k199: [ 87 104 104 130 122 113 155 160 150 154 139 105 146 109 143 156  90 107
 153  93 151  96 154 135 103 118 160  94 191 176 154 138 103 177 141  81
  91 118 121 115 119 154 108 154 107 117 102 126]
k933: [141 154 106 157 150 133 120  90 118 126 126 109 127 160 156 129 127 145
 140 117  89 114 151 112 120 139  72 166  93 117 100 102 139 118 121 120
 169 152 123 122 121 100 168 151 107 125  95 108]
k407: [ 77  87  90 131 122 121 165 158 147 157 139 105 144 122 146 170  83 103
 158  87 143  98 142 145 103 123 152  98 201 190 163 155  98 180 134  88
  89 126 116 110 113 163 103 142 107 114 105 141]
k442: [146 101 109 125 127 166 130 101 108 121 118 156 108 169 118 136 147 141
 116 151  93 162  70 147 153 142  93 167 107 124 127 164 127 101 102 194
 147 149 125 133 116 127 131  70 107 130 164 164]
k653: [ 67  48  61 128 115 144 115 160 149 168 140 118 137 140 144 195  78  99
 158  87 132 107 106 163 111 126 150 108 225 214 182 192  83 186 122 114
  78 134 111 106 101 104  90 106 107 110 119 173]
k915: [ 67  48  61 128 115 144 184 160 149 168 140 118 137 140 144 195  78  99
 158  87 132 107 106 163 111 126 150 108 225 214 182 192  83 186 122 114
  78 134 111 106 101 182  90 106 107 110 119 173]
k861: [131  89 101 125 122 163 141 111 115 127 122 151 111 166 120 148 135 134
 121 142  98 154  73 151 147 136 106 156 130 141 139 170 122 112 104 182
 136 145 123 129 113 139 121  73 107 125 159 166]
k53: [ 80  43  78 111 106 152 177 161 139 155 134 139 129 138 122 184  98 104
 140 111 135 132  78 172 129 127 160 107 213 199 182 205  86 169 117 143
  77 128 117 118 107 182  78  78 107 115 150 188]
k563: [162 132 118 137 135 160 115  82 103 110 116 148 108 173 126 121 156 151
 115 153  82 159  91 128 151 143  69 183  74  99 104 151 143  84 104 187
 172 152 130 113 122 104 155  91 107 132 146 142]
k941: [152 122  86 154 145 169 124  69 103 119 119 136 108 198 144 140 141 156
 131 138  59 146  97 128 141 147  41 200  82 113 104 137 140  95  99 180
 182 166 121 126 111 104 168  97 107 126 126 145]
k636: [118 116 103 137 132 135 141 123 128 136 128 121 130 144 141 147 116 127
 139 115 114 122 127 134 121 130 113 138 141 147 133 138 121 137 122 123
 130 139 123 121 116 133 131 127 107 124 117 136]
k907: [ 86  94 120 112 111 115 157 175 150 151 138 122 141  96 124 150  98 101
 141 104 168 111 134 144 112 117 187  79 200 174 167 155 103 174 141  94
  75 108 124 120 127 167  86 134 107 121 129 142]
chg k53: [ 80  43  78 111 106 152 177 161 139 155 134 139 129 138 122 184  98 104
 140 111 135 132  78 172 128 127 160 107 213 199 182 205  86 169 117 143
  77 128 117 118 107 182  78  78 107 115 150 188]
24, [129]
chg k407: [ 77  87  90 131 122 121 165 158 147 157 139 105 144 122 146 170  83 103
 158  87 143  98 142 145 103 123 152  98 201 190 163 155  98 180 134  87
  89 126 116 110 113 163 103 142 107 114 105 141]
35, [88]

k485: [106 160 176 116 100  84 216  97 145 151 183  89 107 150 172  32  73 138
 165 229 131 183 188 167 118 114  90  17  16]
k303: [149 240 151 152 147 222 116 200 157 155 123 153  52 201  36 190 135 172
 144 124 154 172 201  37  76 125 169 207 159]
k489: [142  46 142  83 113  32 210  81 162  77 156 115 206  93 209  43  94  80
 142 189 129 110 111 180 160 103  60  26  51]
chg k489: [142  46 142  83 113  32 210  81 162  77 156 115 206  93 209  43  94  80
 142 189 128 110 111 180 160 103  60  26  51]
20, [129]
chg k485: [106 160 176 116 100  84 216  97 145 151 183  89 107 150 172  32  72 138
 165 229 131 183 188 167 118 114  90  17  16]
16, [73]
chg k303: [149 240 151 152 147 222 116 200 157 155 123 153  52 201  36 190 135 172
 144 124 154 172 201  37  76 124 169 207 159]
25, [125]
chg k303: [149 240 151 152 147 222 116 200 157 156 123 153  52 201  36 190 135 172
 144 124 154 172 201  37  76 125 169 207 159]
9, [155]
chg k485: [106 160 176 117 100  84 216  97 145 151 183  89 107 150 172  32  73 138
 165 229 131 183 188 167 118 114  90  17  16]
3, [116]

k623: [ 60 111 224  93]
k798: [156 157 140 134]
k473: [176 161 154  71]
k919: [ 89 158  85 153]
k765: [119  99  99 139]
chg k798: [156 157 140 135]
3, [134]
chg k623: [ 60 111 224  94]
3, [93]
chg k798: [155 157 140 134]
0, [156]
chg k623: [ 60 111 224  92]
3, [93]
chg k473: [176 161 155  71]
2, [154]

k832: [132 122 152 130 118 119 132 128]
k117: [136 121 183 132  92 114 136 139]
k589: [123 124 140 123 166 130 129 135]
k631: [126 133 181 105 128 118 141 143]
k684: [136 117  97 138  91 152 125 126]
k769: [138 125 237 150 153 113 123 134]
k6: [134 123 188 134 125 131 125 120]
k844: [134 126 104 124 133 126 135 146]
k263: [132 122 186 121 171 150 128 119]
k184: [140 130 197 159 138 135 136 129]
chg k769: [138 124 237 150 153 113 123 134]
1, [125]
chg k117: [136 121 183 132  93 114 136 139]
4, [92]
chg k117: [136 121 183 132  92 114 135 139]
6, [136]
chg k263: [132 122 186 121 171 150 127 119]
6, [128]
chg k589: [123 124 140 123 165 130 129 135]
4, [166]

k896: [128 122 112 143  98 124 106 115 134 134]
k139: [130 103 193 142  90 154 129 139 107 103]
k315: [131 113 161 138 118 176 134 132 107 120]
k940: [151 116 138 122 116 166 132 126 108 114]
k418: [121 121 162 131 113 115 159 126 140 177]
k180: [130 129 165 128 137 116 193 143 120 118]
k390: [122 127 236 142 147 126 165 148 201 117]
k439: [130 103 193 142  90  92 169 136 137 123]
k703: [105 157 178 109  90 140  87 128 131 120]
k753: [114 135 113 133 128 155  88 128 149 133]
k958: [151 116 138 122 135 166 132 126 108 114]
k395: [132 123 115 129 145 125 137 139 110 133]
chg k139: [130 104 193 142  90 154 129 139 107 103]
1, [103]
chg k139: [130 103 193 142  90 155 129 139 107 103]
5, [154]
chg k439: [130 103 193 142  90  92 170 136 137 123]
6, [169]
chg k315: [131 113 161 138 118 176 134 132 108 120]
8, [107]
chg k139: [129 103 193 142  90 154 129 139 107 103]
0, [130]
chg k139: [130 103 193 142  90 154 129 138 107 103]
7, [139]
chg k753: [114 135 113 133 129 155  88 128 149 133]
4, [128]

k478: [151 221 108 126 108]
k386: [ 93 175 160 131  81]
k547: [130 234  98  80 139]
k930: [151 191  99 117  99]
k509: [148 227 144 172  79]
k210: [129 137 158 234  89]
k135: [ 94 157 142 102  95]
k717: [132 116 141 228 102]
k170: [ 96 118 160 108 149]
k593: [ 88 179 157 141 139]
chg k509: [148 228 144 172  79]
1, [227]
chg k509: [148 227 145 172  79]
2, [144]
chg k170: [ 96 118 160 107 149]
3, [108]
chg k386: [ 93 175 160 132  81]
3, [131]
chg k930: [151 191  99 116  99]
3, [117]

k975: [147 148 129 148 147 129 128 128 148 148 130 129 148 129 129 150 147 149
 129 129 129 129]
k440: [129 129 130 129 129 130 130 130 129 130 132 131 130 130 130 134 129 134
 131  97  97  97]
k517: [ 90  90 166  90  90 166 166 166  90  90 167 166  90 166 166  91  90  91
 166 166 166 166]
k694: [214 214  53 214 214  53  53  53 214 215  53  53 214  53  53 217 214 217
  53  53  53  53]
k726: [110 109 131 109 110 131 131 131 109 107 131 131 109 132 131 106 110 106
 131 132 131 131]
k578: [134 135 129 135 134 129 129 129 135 137 131 129 135 129 129 138 134 137
 129 129 128 129]
k336: [129 129 130 129 129 130 130 130 129 130 132 131 130 130 130 134 129 134
 131  93  93  93]
k14: [129 129 130 129 129 130 130 130 129 130 132 131 130 130 130 134 129 134
 131 130 130 130]
k677: [129 129 130 129 129 130 130 130 129 130 132 131 130 130 130 134 129  51
 235 235 235 235]
chg k975: [147 148 129 148 147 129 128 128 148 148 130 129 148 129 130 150 147 149
 129 129 129 129]
14, [129]
chg k975: [147 148 129 148 147 129 128 128 148 148 130 129 148 129 129 149 147 149
 129 129 129 129]
15, [150]

k152: [ 97  90  92 131 108 168 196 138  69 117 228 191  69]
k568: [126 160 161 139 153 129 175 149 206  60 174 163  95]
k830: [ 90 190 191 121 162  61 132  78 152 161 124 124 133]
chg k830: [ 90 190 191 121 162  61 132  78 153 161 124 124 133]
8, [152]
chg k152: [ 97  90  92 131 108 168 196 138  68 117 228 191  69]
8, [69]
chg k568: [126 160 161 139 153 128 175 149 206  60 174 163  95]
5, [129]

k11: [127 151 141 112 166 150 172 120 140 104  63 115 154 124  73 146  86  77
 127 118  63 135 154 151  81]
k566: [110 156 165  98 157 148 143 121 130 107  59 127 147 120  82 147  88  78
 142 126  67 123 157 145  83]
k294: [ 76 138 202  88  92 117  28 133  92 142 126 169 102 116 165 129 139 141
 177 155 152  90 132 102 142]
k51: [ 76 132 202  88  92 117  28 133  92 142 126 170 102 116 165 129 139 154
 177 155 152  90 132 102 142]
k147: [ 75 142 205  84  97 120  34 132  93 139 117 167 107 115 157 132 132 133
 177 153 142  90 137 105 135]
chg k147: [ 75 142 206  84  97 120  34 132  93 139 117 167 107 115 157 132 132 133
 177 153 142  90 137 105 135]
2, [205]
chg k147: [ 75 142 205  84  97 120  34 132  93 139 117 167 107 115 157 132 132 133
 177 152 142  90 137 105 135]
19, [153]
chg k147: [ 75 142 205  84  97 120  34 132  93 139 117 167 107 115 158 132 132 133
 177 153 142  90 137 105 135]
14, [157]
chg k11: [127 151 141 112 166 150 172 120 140 104  63 115 154 124  73 147  86  77
 127 118  63 135 154 151  81]
15, [146]
chg k294: [ 76 138 202  88  92 116  28 133  92 142 126 169 102 116 165 129 139 141
 177 155 152  90 132 102 142]
5, [117]
chg k566: [110 156 165  98 157 148 143 121 130 106  59 127 147 120  82 147  88  78
 142 126  67 123 157 145  83]
9, [107]
chg k566: [110 156 165  98 157 148 143 121 130 107  59 127 146 120  82 147  88  78
 142 126  67 123 157 145  83]
12, [147]

